One turn sends every row of this set to another row. A few are shown first. Where does it send the rows asked after them?
tupam: [ -7.0  10.1  13.9  23.9  -5.9 -36.3   2.8  -1.1 -20.2   2.7  -8.2 -15.0
   4.0]
tuvo: [-12.0   5.0  -0.1  13.8  13.6  -9.5  12.5  13.3  12.0  -7.1   0.9  11.9
   7.5]
kazus: [ -7.6   9.4  10.4  23.8  -2.8 -39.0  -0.4   2.9 -20.2   4.9  -3.9 -10.9
   6.7]
loz: [ 30.2  11.7  -8.8  18.1   6.1   8.0  13.9  -1.2 -23.1   6.2 -32.1 -15.6
 -12.7]
ziza: [ 23.6   4.0 -11.6  19.5   6.9   1.4  13.8  -1.5 -29.4   8.3 -35.3 -18.6
 -11.6]
dosu: [ -5.4   9.4   3.4  23.1 -10.1 -38.4   3.0   1.9 -18.7   5.1  -6.5 -10.9
   6.0]
debut: [ 24.6   6.4 -15.5  22.0   7.6   6.9  15.1  -6.8 -27.0   6.5 -32.3 -14.1
  -8.1]
lav: [  7.5 -21.1 -13.9  30.6  22.8  -2.4 -18.6  17.2  -7.9   9.5 -10.8   2.0
  16.0]
Fov: [ -8.0  14.7  13.8  20.9  26.4  12.8 -24.2   1.4 -12.6   3.5 -17.6   5.3
  -1.5]
zopu: [ 20.9  -7.4   4.6  26.9 -28.4   1.9  -0.2  16.5 -12.7   6.7 -11.8  -5.9
   3.6]
sape: [-10.8   2.8  -5.9  18.3  16.8  -4.6  13.3   9.0  11.6 -10.9  -1.6  11.6
   6.2]
lotib: [-13.5   7.4  -4.5  17.8  16.4  -5.5  13.8  15.7   9.2  -9.5  -3.8  11.8
   4.5]
fogil: [ 15.8   7.0 -14.6  14.9   4.9  11.1  -3.8   4.4  17.8  17.0 -17.8   5.3
  -7.1]
Fupas: [-13.8   5.0   1.7  12.3  19.9 -10.6  12.1  14.4  11.7  -8.4  -3.5   8.1
   8.8]
vetev: [  4.6   0.6  14.6   7.7   0.5  -7.4 -35.4  11.5 -12.7   6.7   1.8 -27.1
   8.3]
nemi: [  1.8 -16.3  -8.9  -5.1  18.7 -22.0  10.1  -2.9 -13.2  -9.9 -23.8 -15.4
  12.0]
vakom: [ 27.6   4.5 -15.0  18.8   2.8   1.4  18.0  -5.8 -28.4   5.9 -28.5 -12.2
  -5.1]
Nep: [  3.0  -7.7   2.1  15.3  31.0  13.2   0.0  19.1 -26.2 -16.7 -12.6 -28.8
   1.9]
geru: [ 19.6   3.5 -13.3   8.6   1.2  14.3  -8.3  -2.0  15.8  17.8 -18.8  -1.1
  -1.6]
Mamav: [ -9.1   8.3   4.5  20.0  -5.6 -37.7   3.2  -1.7 -20.9   7.6  -3.7  -6.6
   3.1]
nuri: [ 20.7   3.1 -10.9   7.1   5.8   6.4 -10.1  -1.1  14.2  20.5 -12.0   7.3
  -3.0]
pagil: [  3.8  -3.1  12.2  14.9   0.5  -1.6 -38.9   9.3 -14.4   6.9  -4.1 -30.0
  -0.2]
rofu: [  6.5  -6.9   3.0  16.2  24.7  19.8  -0.3  19.1 -26.2 -15.7 -15.3 -30.4
   0.2]
roku: [  9.8   1.7   2.0   9.9  28.1  14.3  -1.7  17.0 -30.2 -14.9 -15.8 -30.8
   0.1]
sos: [ 13.7  -2.8  29.6   6.2   0.9   0.8   5.1 -18.5 -10.9  14.5  -6.8 -12.6
   2.6]
zove: [ -7.6   3.0   6.5  21.9  -6.7 -37.4  -0.6  -1.6 -15.6   4.3   4.0 -14.8
   6.8]
fodup: [ 24.0   8.2 -10.2  16.4   6.6   1.8  15.0  -8.6 -28.7   7.7 -32.1 -19.6
  -8.4]
sapa: [  5.4  -4.0  13.4  10.5   2.2  -8.1 -35.7  12.2 -15.6   4.1  -3.7 -33.3
   2.7]
pum: [-14.6   4.3  -9.3  19.6   9.9 -13.5  13.6  11.9  14.7  -6.1  -3.5   6.7
   7.6]
dur: [ -6.4  15.7  -4.6   6.0  -6.4  -5.5  -0.5  15.2 -18.7 -23.8 -35.0  -5.3
  -3.9]
kulu: [  2.5  -6.0  -3.5  14.9  24.1  19.5  -0.2  21.1 -26.1 -19.1 -15.5 -26.1
   2.7]
nas: [  6.6  -6.1  11.7  12.7   0.9  -6.8 -35.4  11.7 -10.1   7.5   2.7 -29.6
   5.4]
Tuv: [  7.2  -4.1   6.9  18.0  27.7  12.3  -3.3  22.0 -27.1 -20.4 -13.1 -26.5
   1.6]
fama: [ 20.3   7.5  -9.1   8.4   3.3  15.3 -10.6  -2.9  15.2  16.6 -14.9   2.9
  -6.0]
ponu: [ 18.5   6.0 -15.1   6.3   1.9   8.8  -6.7  -3.1  15.0  16.0 -15.3   5.9
  -4.2]
nit: [  2.0  -3.3  12.2  10.4   9.1  -6.1 -32.6   9.4 -19.9   6.0   5.6 -31.5
   3.7]

lav moves to nemi
nit moves to roku
Tuv moves to ziza
And these:
kulu moves to vakom
fodup moves to fama
debut moves to ponu

One turn sends every row of this set to another row. A few are shown first. Where does it send the rows asked after them?
Vasar: [ -7.7   0.4  19.4  21.9   0.0   5.1  -4.7  -2.0  17.9   9.9   0.9  10.1
 -25.1  12.7  13.6   1.2   7.1 -19.8   4.4]
vuzes: [ 23.3  -5.5  39.4  -4.9  14.1   4.8   2.4   7.8  -3.0  -2.7   5.4  -9.7
   0.0   2.5  -9.0   6.9   4.2 -16.6  -2.8]
vizur: [ -3.4   2.5 -24.9   8.2  -8.6   1.3   8.4   2.6 -19.9  -1.6 -11.0   4.7
  25.5 -14.9  11.4 -15.9   1.4  -1.6 -21.3]
Nusez: [-18.4  29.9  -1.2  -2.1  -4.0  -6.1  16.8   8.5 -21.0 -12.6  -0.3 -10.1
  -2.5  -6.6   1.5  -7.4  13.9 -12.2 -13.8]
zibuf: [ 22.5  41.3 -16.5   7.7   2.7   8.4   7.3   4.8  -4.7   4.0  -1.0  -7.0
   3.1   8.5  -6.0  -1.5  -8.0   0.4 -14.9]
soz: [ -4.7  17.1 -11.0  -7.5  -5.7 -11.9  16.0   4.0 -19.2   6.0  -5.7 -21.1
  -6.7 -11.6   3.8  -2.9  28.2  -0.4 -10.7]
rav: [  5.3  -2.8  -9.0   5.2  -3.1 -17.7  10.4   8.9 -17.3  11.6  16.5   2.0
  -3.0  25.5 -32.3   3.0   1.4 -10.4  13.0]
dimo: [ 27.4  35.4 -21.9   8.3   0.7   8.5   6.1   2.3  -3.9   7.7  -3.2  -5.0
   7.7   6.5  -4.5  -3.1  -8.8   3.3 -16.0]
bizi: [  8.7   1.2   8.8  15.8   2.8   0.1  -0.6   5.6  19.2   5.9 -33.0   7.7
  13.5  -4.1   0.3  -5.0   3.7 -25.8   1.9]
rosu: [ 11.6 -15.6 -21.0  10.8  -5.9 -13.8   6.5   6.3 -16.4  15.3  11.7   9.9
  11.4  20.7 -26.5  -2.8  -6.5  -5.6   8.3]
gezo: [-15.2 -17.5 -11.5 -12.8  -5.2  -2.3   1.8  -5.5  -8.3  -3.5  14.3   6.6
  -1.8 -19.4   4.7  -5.3  -9.7  28.7 -11.1]
Fos: [-27.0 -13.2  -4.6 -12.5  -7.1   1.3  -6.4   2.0  -6.0  -5.2  24.7   8.8
  -6.4  -7.8   2.2   5.3 -15.3  17.2   6.2]
Bar: [  4.9   8.2  14.3  14.6   3.8   1.0   1.4   7.4  19.3   0.6 -30.7   8.2
   8.5  -1.2  -1.6  -4.9   3.8 -29.5   2.6]
mil: [  4.4  11.1  16.9  11.1   4.1  -2.7   2.7   7.3  19.8   3.9 -29.4   1.7
   1.6  -1.0  -4.1  -2.0  11.0 -29.1   5.3]
Zotu: [-26.5 -11.0  -2.6 -14.8  -6.3  -0.7  -4.9   2.2  -5.7  -3.5  24.8   3.5
 -12.2  -8.1   1.9   7.7 -10.7  18.3   8.0]
Kibi: [ 24.9  38.9 -17.9   5.8   2.1   6.9   8.4   3.5  -5.0   8.1  -2.0  -8.7
   1.2   7.4  -7.5  -0.8  -5.5   2.4 -14.0]
furum: [-23.5 -17.6  -9.2 -11.0  -6.8   2.0  -6.9   1.7  -5.1  -2.2  21.6   8.4
  -2.9 -10.0   4.4   4.3 -15.1  19.4   5.7]
modog: [-26.7  -1.8   1.2 -14.7  -2.7  -1.8   4.3  -1.6 -10.7 -15.0  21.2   6.4
 -10.8 -13.8   0.2  -4.0  -9.8  21.1  -9.8]
rabo: [ 28.1  35.7 -20.9   7.2   1.6   5.8   7.4   2.5  -4.9   9.7  -3.3  -7.4
   4.8   6.8  -5.0  -0.6  -5.7   4.4 -15.0]
vaz: [  0.5  -7.8  12.8  19.1  -0.5   2.4  -5.5  -5.0  19.2  21.6  -2.7   3.5
 -25.5   9.4  15.5   3.8  13.0 -12.9   5.7]
mevo: [-17.7  21.2  -9.6   6.8  -6.4   1.9  12.2   7.1 -21.6 -17.4  -2.5   5.9
  16.7  -8.0   5.1 -16.7  -2.4 -12.6 -20.4]
Feku: [ 31.7 -17.4  30.0  -5.0  12.0   4.1  -0.4   4.8  -2.1   8.0  -0.2 -11.9
   4.0  -2.1  -7.1   7.6   7.6  -8.6  -3.7]
tuter: [-22.5  -9.5  -6.4 -10.9  -2.9   0.4   1.3  -2.9 -10.3 -12.6  18.4  12.0
  -1.7 -17.0   2.7  -6.3 -15.1  23.0 -11.6]
Botag: [-21.4  -4.5  -1.4 -18.8  -2.5  -6.1   5.4  -3.1 -10.4  -6.5  19.7  -1.6
 -17.1 -15.3  -0.6  -0.9  -1.4  25.5  -6.0]
guve: [-21.0 -20.3 -10.4 -14.1  -7.6  -0.2  -6.6   1.1  -4.8   2.4  21.9   4.8
  -6.4 -10.4   4.6   6.5 -10.7  21.9   6.7]
bul: [  0.0 -15.2   5.9  27.8  -2.5  10.0  -9.2  -5.9  18.8  14.6  -5.4  19.8
  -6.3   8.6  19.1  -5.3  -2.2 -15.7  -0.6]
mopev: [ -8.8  -3.5  15.7  27.6  -0.2  10.0  -7.0  -3.1  17.8   6.2  -0.4  19.2
 -12.8  12.9  15.5  -4.0  -3.5 -21.8   0.1]
roput: [  0.7  -0.7  -7.5  10.1  -2.6 -12.9   9.4   9.9 -18.9   2.5  18.0  10.0
   3.2  27.3 -31.5  -2.0  -8.2 -14.5  11.0]
Tonoz: [-23.1 -15.3  -6.4 -15.4  -7.4  -1.6  -5.6   1.4  -4.8   1.4  22.1   0.8
 -11.5  -9.9   3.6   7.7  -7.9  21.5   8.8]
Zazur: [-14.9 -14.3  -8.1 -17.9  -4.3  -5.9   3.5  -4.8  -9.2   0.6  15.2  -1.5
 -11.3 -18.8   2.6  -1.1  -0.9  29.3  -8.1]
fer: [  5.1  -0.1 -25.4  -0.5  -9.3  -7.7  10.4   0.9 -17.6  12.6 -12.0 -13.1
  11.9 -18.2  10.4  -9.1  19.3   5.7 -16.9]
navu: [ 23.9  38.0 -19.8   9.5   2.2   8.5   6.3   3.3  -5.6   4.6  -2.3  -3.5
   7.2   6.9  -6.4  -3.2 -10.4   1.5 -16.2]
Takud: [  4.5  -9.2 -14.6  12.9  -4.5 -10.8   6.8   9.1 -17.7   5.7  14.5  15.1
  12.6  24.7 -27.7  -4.6 -12.2 -10.5   7.3]
rebu: [  6.9 -18.1   4.2  23.4  -2.4   4.7  -8.4  -6.5  19.7  24.3  -7.4   9.1
 -14.7   7.8  19.0  -0.6   8.1 -10.5   1.5]
kapot: [ 27.5 -18.3  28.8   4.4  11.3  11.7  -3.5   5.7  -2.0  -4.1   1.1   5.1
  20.7  -0.5  -4.6  -1.4  -9.2 -15.4 -10.4]
Kidu: [ 10.1   5.3  12.3   9.7   4.1  -4.4   2.2   5.7  20.4  10.0 -32.0  -2.3
   2.1  -4.0  -2.4  -0.2  13.9 -24.7   6.2]
zagaz: [ 12.7  -1.2   7.8  12.7   3.3  -2.2   1.2   4.5  19.6  11.2 -35.0   1.3
   8.9  -4.4   0.0  -3.0  10.1 -22.8   4.2]
kato: [ 34.0 -24.2  24.8   0.9  11.0   7.2  -3.1   2.7  -1.8   7.3  -2.0  -3.3
  16.4  -3.2  -3.4   1.4   0.0  -9.5  -8.2]
zugo: [ 12.2 -11.7 -16.1   6.0  -4.9 -17.3   8.9   6.5 -16.2  19.2  12.8   1.2
   2.0  22.6 -28.5   2.3   2.9  -5.0  11.2]
nur: [ 18.8  -5.7  38.7   1.1  13.6   9.8  -0.3   7.1  -3.5  -9.4   4.6   1.9
  11.0   3.6  -8.1   1.4  -6.4 -18.8  -7.5]

modog moves to Botag
bul moves to mopev
And these:
Fos moves to Zotu
bizi moves to Bar
vuzes moves to Feku
Nusez moves to soz
roput moves to rav
navu moves to zibuf

